Rotation paths and how fast each direction turns (deg/step)
Each turn is a multiple of 5 degrees from 10 to 175, or 0.
Each row of a path follows its step; steps can be skipped.

step 0: 1.10 -1.21 -0.68 0.22 -0.32 -0.03 1.02 3.10 0.43 -0.23 -1.24 1.25 1.24
 -0.35 1.68 1.44 -2.06 -1.41 1.06 1.81 1.56 -0.87 -0.69 0.98 -1.65 -0.26
 0.17 -1.76 -2.89 2.43 -1.33 -0.38 0.13 -0.16 -1.55 -1.06 -2.86 -1.71
 1.78 1.05 -0.82 -3.08 3.08 -0.45 0.87 3.07 -0.70 1.87 0.23 -1.68 1.07
 -0.28
step 1: 0.49 0.43 1.03 -2.78 0.79 0.84 -1.07 0.31 1.17 0.26 -0.78 -1.67 0.20
 -0.36 -0.96 2.12 3.55 -1.93 -1.76 1.17 -0.01 -2.79 -2.29 0.93 -0.87
 -0.04 -2.12 0.09 0.54 -0.62 0.21 -0.31 1.61 1.18 1.13 2.71 -1.58 0.43
 0.32 -2.65 -1.09 -2.35 -2.76 0.85 0.47 -2.32 -1.39 1.66 -1.77 -0.87
 0.50 -2.42
step 2: -0.06 0.93 2.16 2.90 -0.67 -0.56 -0.71 0.40 0.82 1.02 1.54 2.08 -0.70
 2.58 -1.46 1.83 -2.60 1.32 1.31 1.72 1.58 0.81 0.78 0.72 -0.90 1.81
 -2.51 -0.36 -0.71 0.14 -3.09 1.35 -0.66 -2.30 2.25 3.64 -0.88 -0.78
 -2.77 0.41 2.00 0.29 -1.33 -0.30 -0.56 -0.88 1.38 -0.10 0.52 -0.68 0.33
 -0.59
step 3: -2.08 2.35 -0.42 -0.21 1.77 2.45 0.45 -1.74 1.97 1.66 0.45 0.80 -1.79
 -0.32 3.07 0.60 -0.94 1.28 -2.19 1.04 -1.71 -0.30 2.38 2.04 2.66 -0.30
 -1.38 1.43 0.95 -0.43 -1.08 0.66 2.27 -0.91 -0.59 -0.38 1.22 1.06 0.39
 -0.09 -0.66 -1.11 -0.75 3.00 1.08 3.48 -0.91 -2.09 -0.12 0.53 -1.53
 -0.53
step 4: 0.57 0.87 0.88 -1.35 -0.73 1.01 1.48 0.39 -1.82 0.03 -1.13 1.49 -0.63
 -0.28 -2.53 1.47 -1.60 -1.52 0.14 0.80 -0.48 2.11 0.21 -3.57 2.62 -0.84
 1.25 2.38 -1.70 1.48 -2.15 -0.57 1.92 3.35 1.58 -1.36 -0.74 -0.05 0.18
 -1.62 0.46 -2.00 -0.38 -3.04 -0.54 2.28 1.85 0.08 1.39 0.15 0.04 1.74
step 5: 0.68 -2.94 -0.55 -1.68 -0.46 -1.01 1.57 -1.28 3.58 -1.06 0.67 -0.71 1.67
 0.64 -1.62 1.43 -0.84 1.83 -2.08 0.91 -0.86 -2.54 0.40 -1.45 1.51 -0.16
 2.42 -0.27 -1.12 0.86 -0.95 -1.07 -2.61 -0.14 -1.67 1.01 -0.03 1.52
 1.02 -1.80 0.49 -0.13 0.71 2.58 2.28 0.72 1.24 2.88 -1.89 -2.05 0.55
 -0.94
step 6: 2.64 0.37 -0.43 -4.24 -0.44 -1.93 -2.14 0.87 -1.04 -0.33 -0.08 -1.03
 -1.48 0.88 0.63 0.21 1.39 0.65 2.62 0.43 1.15 1.24 2.01 1.11 0.10 0.36
 3.05 1.59 0.39 -1.31 -1.64 0.60 1.30 -2.26 2.35 0.97 -1.38 1.47 -2.30
 0.78 -1.01 -0.03 -2.28 0.60 2.08 -2.29 1.17 -0.91 -0.37 -1.01 1.34
 -0.45
step 7: 0.15 -0.98 0.27 -0.47 3.21 -2.30 0.49 -3.89 0.32 0.05 3.20 1.71 -1.19
 1.16 1.49 -1.61 -2.29 -0.55 -0.27 0.12 2.05 -0.32 1.01 3.01 1.01 0.12
 -2.19 0.13 -0.95 -1.19 -1.10 0.60 -1.26 -0.58 -0.18 -1.46 -2.10 0.52
 1.54 0.85 0.78 -0.99 1.46 -1.03 -0.03 0.19 0.45 0.63 3.89 0.93 1.36
 -1.66
step 8: 0.08 0.94 -1.22 -3.18 0.69 2.72 -1.38 -0.84 -1.72 -1.44 1.26 0.33 0.17
 0.79 -0.56 -0.19 -0.58 2.38 -2.38 -0.67 0.09 -0.88 -1.97 -0.66 -2.61
 -1.14 0.72 0.22 2.65 2.69 -1.25 -0.38 3.75 0.71 0.98 -0.34 0.97 2.90
 0.62 0.01 0.87 -0.69 -0.46 -1.92 0.01 1.46 -2.69 -0.04 1.35 1.34 -0.94
 -0.36
step 9: -1.24 -3.01 3.02 0.65 -1.12 -1.57 1.49 0.12 -0.98 -4.20 1.08 -0.86 -0.96
 0.78 -1.35 2.63 -1.47 0.33 -2.62 -0.69 -1.12 0.45 -0.65 0.89 -0.92 0.58
 0.58 -0.82 -0.47 -1.87 -1.43 -1.07 -0.18 -0.56 -1.12 0.14 -1.14 -0.85
 -0.63 -1.55 -0.93 1.29 -1.62 -2.21 -1.73 2.34 1.43 0.27 -0.75 -0.16
 0.42 3.59
step 10: 1.46 -0.67 -2.81 1.56 -0.70 -1.76 1.35 1.28 0.40 -1.12 -1.44 -1.09 -1.74
 -0.56 0.52 -1.56 -0.20 0.60 -1.23 3.08 -2.14 0.14 2.40 0.40 -1.92 -2.76
 1.14 -1.96 -2.21 -1.71 -0.56 0.96 4.00 -1.52 -0.35 1.68 0.19 0.97 2.17
 -0.08 0.38 1.18 0.53 1.49 2.70 -0.95 -1.36 0.15 -1.02 -1.26 -0.95 -0.41
Speeds:
-0.65 -0.65 -0.10 -0.17 0.06 0.10 0.12 0.15 0.33 -0.33 -0.30 0.22 -0.36
 0.22 0.30 -0.33 0.61 -1.00 0.49 0.17 -0.22 0.36 0.68 0.57 0.08 0.21
 0.17 0.81 -0.12 -0.98 0.06 0.16 0.92 -0.16 -0.23 -0.30 -0.52 -0.80 0.37
 0.49 0.58 -0.54 0.69 -0.28 0.27 0.35 -0.47 -0.55 -0.19 -0.27 0.11 0.06 : 110
0.53 0.38 0.39 0.20 0.06 0.52 0.07 -1.03 0.23 0.11 -0.47 0.24 0.23 -0.63
 0.10 -0.07 0.03 -0.26 0.02 0.59 0.73 0.06 -0.24 -0.74 1.06 -0.03 0.11
 0.63 -0.10 0.07 -0.56 -0.13 -0.69 -0.27 -0.06 0.23 -0.19 -0.52 -0.47
 -0.16 0.70 -0.06 -0.30 0.16 0.69 0.04 -0.20 -0.74 -0.80 0.10 -0.82 0.02 : 35
0.00 0.56 -0.87 -0.33 -0.68 -0.08 -0.18 -0.37 1.11 -0.76 -0.18 -0.32
 -0.21 0.05 0.65 -0.64 -0.40 -0.33 -0.37 0.44 -1.00 -0.32 -0.19 0.41
 0.08 0.35 -0.21 0.00 -0.10 0.68 -0.70 -0.25 -0.34 0.30 0.17 -0.18 0.06
 -0.40 0.53 0.03 0.08 0.76 -0.03 0.31 -0.51 -0.11 -0.50 -0.03 -0.31 0.20
 0.36 -0.66 : 155
-0.35 -0.61 -0.42 0.13 0.25 0.09 0.51 0.12 0.56 0.35 -0.46 0.74 0.18
 0.59 0.04 -0.68 -0.39 0.20 -0.23 -0.38 0.68 0.10 -0.35 -0.71 0.11 -0.21
 0.02 -0.54 0.44 0.40 -0.70 0.67 0.58 -0.39 -0.44 -0.01 0.30 -0.18 -0.05
 -0.47 0.69 0.29 0.14 0.44 -0.18 -0.74 -0.35 -0.05 0.48 -1.08 0.49 0.18 : 135
